In the rows, 128 means zero.
Each row of D is roughly a mix of the hidden directions of one of a few groups.
D, 132 rows:
[[ 80 129  90 150 108  99 127 109 121 124 118]
 [104 129 181 113 126 145 114  93 115 112 143]
 [ 94 144 166 126 137 136 156 138 129  85 144]
 [167  90 112 133 129 150  94 131 115 153 144]
 [135 118 148 127 142 142  78 169 137 154 139]
 [156 129 141 129 128 116 166 124 118  83 164]
 [104 137 119 111 101 129 191 124 132 128 116]
 [101 114  84 140 104 109 148 141 133 165 128]
 [115 140 135  86 124 125 101  85 143 155 145]
 [153 110  86 130 115 157 162 110 133 113 107]
 [120 132 158 148 105  90 113 126 135 164 160]
 [162  93  92 110 115 105 147 146 116 144 142]
 [118  99 167 140 122 127  81 141 114 153 124]
 [ 79  96 100 150 122 125  98 133 119 140 116]
 [156  99  95 151 138 125 176 127 118 125 118]
 [129 116 176 163 160 149 118 134 126 103 121]
 [131 143 133 108 147 135 100 185 150 127 145]
 [163  99 127 155 118  88 131 128 117 130 164]
 [136 124 135 123 115 133 191  92 126 111 127]
 [152  89 107 119 143 143 106 145 113 160  99]
 [ 91 114 128 152 135 128 171 120 106 118  92]
 [105 107 118 119 118 104 119 149 159 179 137]
 [146 131 123 173 129 138 185 138 126 120 122]
 [ 87  88 129 129 115 143 129 155 106 137  96]
 [145  81 126 124 134 112 160 159 103 119 148]
 [115 155 153  88 144 126 124 169 144 114 148]
 [123 124 114  95 150 128  73 132 141 155 143]
 [153 132 129 134 117 142 128  80 113 139  80]
 [ 99 157 174 117 136 128 104 137 135  97 144]
 [112 154 112  84 132 142  85 120 131 153 131]
 [129 115  89 138 129 136 100 126 131 173  92]
 [155 118 112  86 111 114 127 142 131 140 176]
 [117  96 158 100 150 139  89 115 106 110 122]
 [136 132 120 116 121 139 104  83 126 160  85]
 [143 117 152 155 127 108 168 143 131  85 143]
 [143 137 173 116 144 154  96 120 118  93 115]
 [126 100  82 159 121 139 142 134 119 167 136]
 [126 113  77 126 127 126 114 125 129 175 102]
 [117 163 168 140 117 140 121 147 158 133  92]
 [169  98  96 130 137 110 108 157 119 123 154]
 [106 109 100  80 133 159 135 126 118 158 123]
 [144 116  94 145 117 100 183 128 122 115 126]
 [120 119 120 163 124 120 188 155 138 124 135]
 [123 142 176 150 112 122 155 112 122  93 147]
 [176 117 149 152 143 150 149 148 130 106 151]
 [111  92  75 136 109 140 140 127 138 151 113]
 [104 132 156 120 129 120 170 126 124  81 150]
 [105 146 102 144 103 126 125  94 136 161  93]
 [141 120 136 170 123 127 169 150 112  92 139]
 [139 127  77 143 102  98 120 149 148 136 149]
 [127 117  82 116 139 119 110 132 109 154  83]
 [132 146 169 138 140 150 142 129 117  78 109]
 [145 133  94  96 129 116 131 111 142 162 169]
 [179 130 107 137 113 143 153 106 157 136 149]
 [128 133  87 135  96 145 163 107 153 137 106]
 [119 124 109 157 121 131 189 143 111 111 121]
 [145 151 147 112 127 145 107  94 123 142  78]
 [134 143 119 118 102 145 185 123 164 124 130]
 [ 89 147 140 124 116 114 171 162 145 115 119]
 [140 131 145 119 129 118 146 112 125 109 194]
 [125 150 128  95 124 113  93 120 155 174 124]
 [189 110 161 124 134 131 134 120 119 142 148]
 [109 125 132 128 139 143 157 189 122 112 147]
 [134 173 115  80 126 121 105 103 126 140 123]
 [163 128 137 153 141 137 182 151 140 130 140]
 [125 130 104 116 129  94 145 154 152 121 177]
 [127 127  85  89 121 150 124 129 129 163 101]
 [109 130 116 102 123 116  75  98 128 155 116]
 [113 173 105 102 136 124 127 165 160 132 125]
 [139  90  99 146 124 137 156 149 119 171 127]
 [ 95 124 151 156 113  95 126  90 102 121 134]
 [101 155 166 111 142 142 106 170 139 130 129]
 [ 97 104 137 113 109 144 180 153 119 125 117]
 [154  98  91 137 125 128 156 148 117 135 167]
 [126 115 155 146 108 118 171 129 128 110 173]
 [130 150 144 134 116 123 132 157 175 170 119]
 [116 113 105 135 117 125 172  99 113  85 122]
 [140  98 171 164 119 112 145 141 123 110 154]
 [122 117 106 131 126 104  77 103 147 146 100]
 [ 93 124 178 118 128 136  96 137 117 133 157]
 [ 92 128 174 142 125 105 122 136 120 104 161]
 [156 119 152 146 137 163 107  92  95 135 124]
 [101 121 121 106 142 156  96 151 127 154  91]
 [114 105 148 126 118 141 163  89 123 166 111]
 [136 109 169 144 150 156 127 124 107  88 112]
 [130 164 110  99 148 144  83 107 138 141 139]
 [170 126 111 124 131 106 110  83 132 136 159]
 [119 126 120 129 130 128  73 105 139 165 101]
 [103 120 161 131 141 108  93 164 124 129 160]
 [124 113 119 140 101 106 173 124 135  96 162]
 [166 153 152 152 125 153 101 126 150 150 108]
 [ 59 136 136 128 117 116 153 129 138 119 133]
 [ 90 132 136 128 111 112 174  88 125 139 120]
 [128 109 174 149 106 125 162 144 134 106 151]
 [133 122  89 105 134 155 122 128 123 178 105]
 [ 80 128 148 108 125 115  95 120 141 148  97]
 [160 127 122 111 121 154 174 103 142 152 109]
 [133 132 114 109 119 121  68 103 120 110 152]
 [160 116  88 137 100 126 162  99 135 141 121]
 [107 129 122 136 138 152 134 190 125 138 101]
 [169 133 132 141 133 101 140 121 129 100 177]
 [119 131 157 146 107 132 180 115 114  97 141]
 [133 145 123 106 142 149  87 131 134 173 101]
 [157 127 126 114 131 134 108 171 156 166 146]
 [ 97 104 122 155 102 140 144 165 112  98 121]
 [138 117 131 109 125 145 107  68 111 140 104]
 [115 139 172 121 137 143 124 131 116  73 113]
 [172 144 122  95 132 125 107 132 147 150 164]
 [124 123  95 108 119  97 174 135 112 116 158]
 [128  93 161 140 137 112 135 100  86 108 142]
 [106 173 163 122 132 150 115 114 153 105 143]
 [ 83 120 118 176 103 114 132 130 134 108 116]
 [139 123  96 114 131 116 175 161 132 115 159]
 [118 135 147 163 118  94 165 127 127  90 139]
 [195 108 122 123 128 121 138 138 128 131 156]
 [171 129  99 123 138  99  98 106 141 142 152]
 [114 136 175 144 112 136 103 109 137 137 170]
 [130  89 127 129 150 171 133 143 115 147  91]
 [115 129  89 111 159 147 149 103 106 139 159]
 [119 156 105 112 111  97  94 110 156 150 145]
 [178 138  90 140 130 109 154 121 145 109 120]
 [112 133 124  89 137 150 167 171 123 123 141]
 [119  96 140 151 121 134 128  78  96 137 106]
 [125 149 134  98 126 119  73 108 146 155 122]
 [104 143  88  94  96 121  95 125 113 135 127]
 [101 103 161 127 135 181 136 122 126 122 106]
 [112  98 165 126 130 147 132 168 121 120  91]
 [148 147 167 150 119 118 116 115 152 107 170]
 [ 93 141 108 128 122 105 113  91 133 162  99]
 [140 128 144 143 117 101 171 138 134  87 157]
 [142 137 119 107 143 127  66 137 131 143 102]
 [142 135 149 124 142  98 114  92  98 169 118]]
Each list below has one row that fits no group; the rest each fit one group, if only roughly. Name that row.
    k117: [ 98 144 151 143 119 119 118 124 130  67 119]
    k534: [100 145 172 109 121 146 104  94 127 136 108]
    k573: [118  87  93 146 127 106 153 147 121  98 140]
    k921: [145 117  77 135 118 111 114 108 132 161 156]
    k665: [160 135 127 158 131 159 172 132 130 104 108]
    k390: [166 152  91 142 111 116 133 137 147 128 167]
    k601: [181 146  94 122 152 129 124 121 151 116 144]
    k679: [148 155 130 113 157 134  83 168 128 116 134]
    k73: [116 141 149 101 123 116 161 134 138 103 177]
    k396: [ 78 169 144 120 114 122 102 107 130 131 137]
    k8: [112 127 145 127 137 136  64 105 132 154 128]
    k499: [188 125 117 116 146 131 142 112 106 112 151]
 -> k665
    k504: [147 108 123 164 109 119 155  98 111  98 104]
    k15: [157 105 100 152 148 129 147 101  94 113 145]
    k976: [136 102 137 166 121  98 123 147 125  88 155]
    k208: [150 106  87 140 138 132  91 114 124 165 117]
    k334: [159 138 115 121 147 166  88 143 133 140  98]
    k114: [ 98 138 118 114 122 141 182 127 142  93 115]
    k896: [158 164 110 113 115 118  92 109 145 136 158]
    k148: [123 122 150 120 150 162  80 143 112 127  97]
    k420: [176 141 106 128 144 149 116 129 120 166 104]
    k726: [163 120  88 131 135 125 170 130 117 145 156]
 -> k976
    k522: [144  99 174 137 144 150 135 166 135 112 139]
    k806: [115 139 152 104 144 172 117 153 115 141  93]
    k876: [167  97  94 126 114 140 153 131 146 160 127]
    k590: [132 133  86 119 106 116 169 106 143 158 118]
    k527: [146  86 137 144 133 136  79 152 124 144 143]
    k664: [183 130 119 147 135 131 167 131 129 104 111]
    k526: [151 136  83 146 114 113 121 111 142 170 145]
    k205: [ 75 125 159  88 124 145 118 131 132 128 117]
    k888: [110 119 122 147  96  96 163  92 138 113 145]
    k824: [168 154  88 109 120 116 155 130 151 141 126]
    k606: [ 98 141 149 129 131 108  69 134 151 128 119]
    k64: [ 82 143 135 143 111 106 148 138 140  90 151]
    k206: [110 183 148 114 127 110 130 149 158 135 144]
    k35: [ 97 152 135  76 132 140 120 143 144 147 102]
 -> k664
    k621: [167 108  89 125 107 149 149 119 147 152 113]
    k97: [101 164 156 126 109 123 104 139 149  88 124]
    k945: [146 129  98 138 131 115 189 133 127 150 144]
    k475: [ 97 133 163 101 127 173 113 139 137 136 104]
    k563: [125 108 161 116 138 165 135 154 104 128  88]
    k304: [118 142 138 136  94 102 166 118 140 109 168]
    k769: [148 102  84 141 132 132  98 116 110 151 100]
    k609: [116 122 127 127 138 131  88  80 111 145  95]
    k187: [ 99 116 153 109 155 143 119 176 110 142 115]
    k423: [125 118 137 109 135 176 122 159 157 160 115]
    k639: [171 153 134 149 136 132 150 127 131  90 159]
    k302: [154 132 115  99 157 123 111 160 137 129 173]
 -> k187
    k951: [113 148 152 114 121 142  89  90 135 156 103]
    k763: [134 147 138 121 162 141  70 129 134 125 102]
    k100: [150 140 165 112 143 147 150 140 106  84 134]
    k774: [ 80 127 150 124 145 154  96 159 133 131 115]
    k749: [108 143 144 133 130 172 164 137 123 142  88]
    k251: [160 113  70 145 114 138 108 121 131 133 110]
    k91: [128 145 112 140 136 145  92 112 138 148  75]
    k479: [150 145 103  88 138 152 137 140 132 173 121]
    k137: [ 94 125 165 159 105 118 139 110 126  93 113]
    k978: [144 123  71 127 128 105 111 129 145 161 112]
    k409: [159 153  90 119 148 113  89 109 135 134 112]
 -> k749
    k549: [109 116 148 173 113 102 143 140 106 100 149]
    k228: [ 77 117 147 128 135 122 118 106 107 111  89]
    k52: [ 99 122 141 153 104 122 116  77 131 130  97]
    k62: [132 110 143 133 148 126  93 165 113  92 157]
    k718: [155 148 151 119 143 112 134 142 119  77 157]
    k855: [ 93 109  80 120 106 100 139 129 112 119 145]
    k802: [118 145  76 124 116 105 170 121 120 144 135]
    k227: [ 69 101 132 125 122 120 108 121 114 128  97]
    k316: [138 125 153 118 147 132  81  94 118  93 135]
    k452: [174 156 157 136 137 153 134 135 131  92 131]
 -> k549
    k140: [149 115  84 134 137 116 155 167 130 129 159]
    k777: [142 155 180 126 137 160 116 132 128 103 106]
    k41: [153  95  86 158 131 103 116 112 128 126 152]
    k56: [120  70 117 128 116 120 122 103  99 137 104]
    k675: [109 163 155 119 136 139 125 110 137 170  93]
    k48: [102 106 141 152 142 132 124  91  97 103  99]
    k168: [ 87 108 145 129 146 114  96 127 105 166 120]
    k958: [149 146 134  97 136 163 112 103 117 165 106]
    k20: [113 123 154 100 154 127 106  94 116 144  90]
    k381: [104 108 125 153 132 108 134 177 139  94 146]
    k348: [134 114 155 114 154 148 147 119 100  78 127]
 -> k56
    k329: [120 106  91 151 118 130 168 139  95 105 134]
    k728: [148 108 135 134 138 128 117 133 108  66 152]
    k389: [108 159 118 135 102 130 180 103 142 115 139]
    k834: [162 131 113 125 132 145 102  91 119 166 102]
    k567: [114 120 108 131 128 169 113 113 131 156  80]
    k419: [ 77 104 131 117 110 124 152 167 120 116 126]
    k900: [ 85 168 168 116 134 126 142 131 137 108 130]
    k480: [157 159 166 110 147 142 149 111 119  96 122]
    k483: [156 121 112 142 121 128 184 111 136 118 161]
    k321: [120 136 124  79 154 144  99 156 135 147 148]
    k514: [140 124 170 126 122 142 164 120 131  79 121]
    k318: [115 142 134  84 149 179 108 134 138 134 126]
    k734: [178 154 108 105 133 120 133 101 135 151 147]
 -> k514
    k708: [149 132 111 113 144 136 167 179 121 105 122]
    k999: [ 80 126 176 110 148 138 137 145 126 119 136]
    k709: [ 73 119 169 123 129 133 106 135 126 105 124]
    k566: [163 137 118  91 152 119 125 145 132 117 173]
    k524: [ 95 106 148 155 129 139 150 143 108  90 105]
    k391: [127 135 168  99 146 139  85 110 132 138 102]
    k544: [115 177 146 119 120 116 131 162 160 126 151]
    k865: [170 114  79 142 127 131 145 123 119 154 147]
    k288: [123  87 122 156 113 139 171 135  98 120 114]
    k395: [ 75 128 150 127 136 118 135 110 116  98  95]
    k678: [166 145 109 157 139  80 120 112 130 112 129]
    k234: [108 106 143 125 155 144  87 173 124 123 139]
 -> k288
    k646: [128 146 125 112 116  97 110 139 162 115 178]
    k139: [142 103 136 168 135 132 163 149 126  99 157]
    k554: [ 98 127 141 150 111 148  99 111 129 175 108]
    k661: [166 156 120 105 131 110 134 130 158 140 170]
    k786: [197 112 114 124 124 147 140 115 128 128 123]
    k478: [ 78 143 141 114 129 129  83 119 115 150 121]
    k570: [122 109 126  97 132 136 130  78 125 173 123]
    k465: [150 151 165 120 124 149 109 148 134  82 139]
    k670: [111 115  90 108 118 114  95 105 111 165 120]
    k188: [100 125 141 120 136 178 114 155 112 161 120]
    k469: [160 122 105 116 143  92 114 120 139  97 164]
    k153: [140 113  98 166 116  82 144 126 140 107 141]
 -> k570
    k472: [174 129  94 104 141 130 138 113 122 140 166]
    k617: [142 157  75 125 111 138 130 118 150 138  96]
    k741: [138  99  95 145 135 130 135 185 142 133 137]
    k286: [160 136 139 101 153 164  98 119 109 143 105]
    k173: [113 115 163 134 138 137 139 134 112  67 129]
    k67: [127 140 126 107 139 114  77  79 123 131 128]
    k14: [155 129  87 124 116  89 128 136 142 162 150]
    k852: [147 135 166 133 152 155 107  99 125 131  90]
    k640: [ 94 158 177 123 139 152 118 113 125 122 108]
    k719: [144 134 104 126 120  99  94 107 153 142 170]
    k39: [111 113 154 111 109 103 148 154 113 107 170]
    k501: [137  81  96 150 107 109 140 139 127 130 160]
    k88: [169 122  90 156 117 129 134 137 133 132 169]
 -> k741
    k546: [160 135  87 119 154 147 102 116 135 148  99]
    k511: [ 81 164 141 133  95 119 153 112 139 118 132]
    k512: [127 155 107 147  98 129 170 162 142 108 134]
    k115: [107 122 136 146 115 118 177 153 127  96 156]
    k952: [109 162 132 112 128 134 114 132 152 178 100]
    k179: [118 150 182 109 151 128 140 135 120  96 143]
    k172: [153 138 132 134 136 124 171 170 123  91 141]
    k725: [132 101  95 113 131 131  93  87 121 151 107]
    k826: [169 148 108 117 131 148 124 104 122 171 107]
    k230: [ 86 134 169 110 122 141  97 147 146 142 140]
    k827: [136 120  65 141 127 112  94 143 124 128 119]
    k190: [136 114 124 122 158 146  76 135 115 146  93]
 -> k230
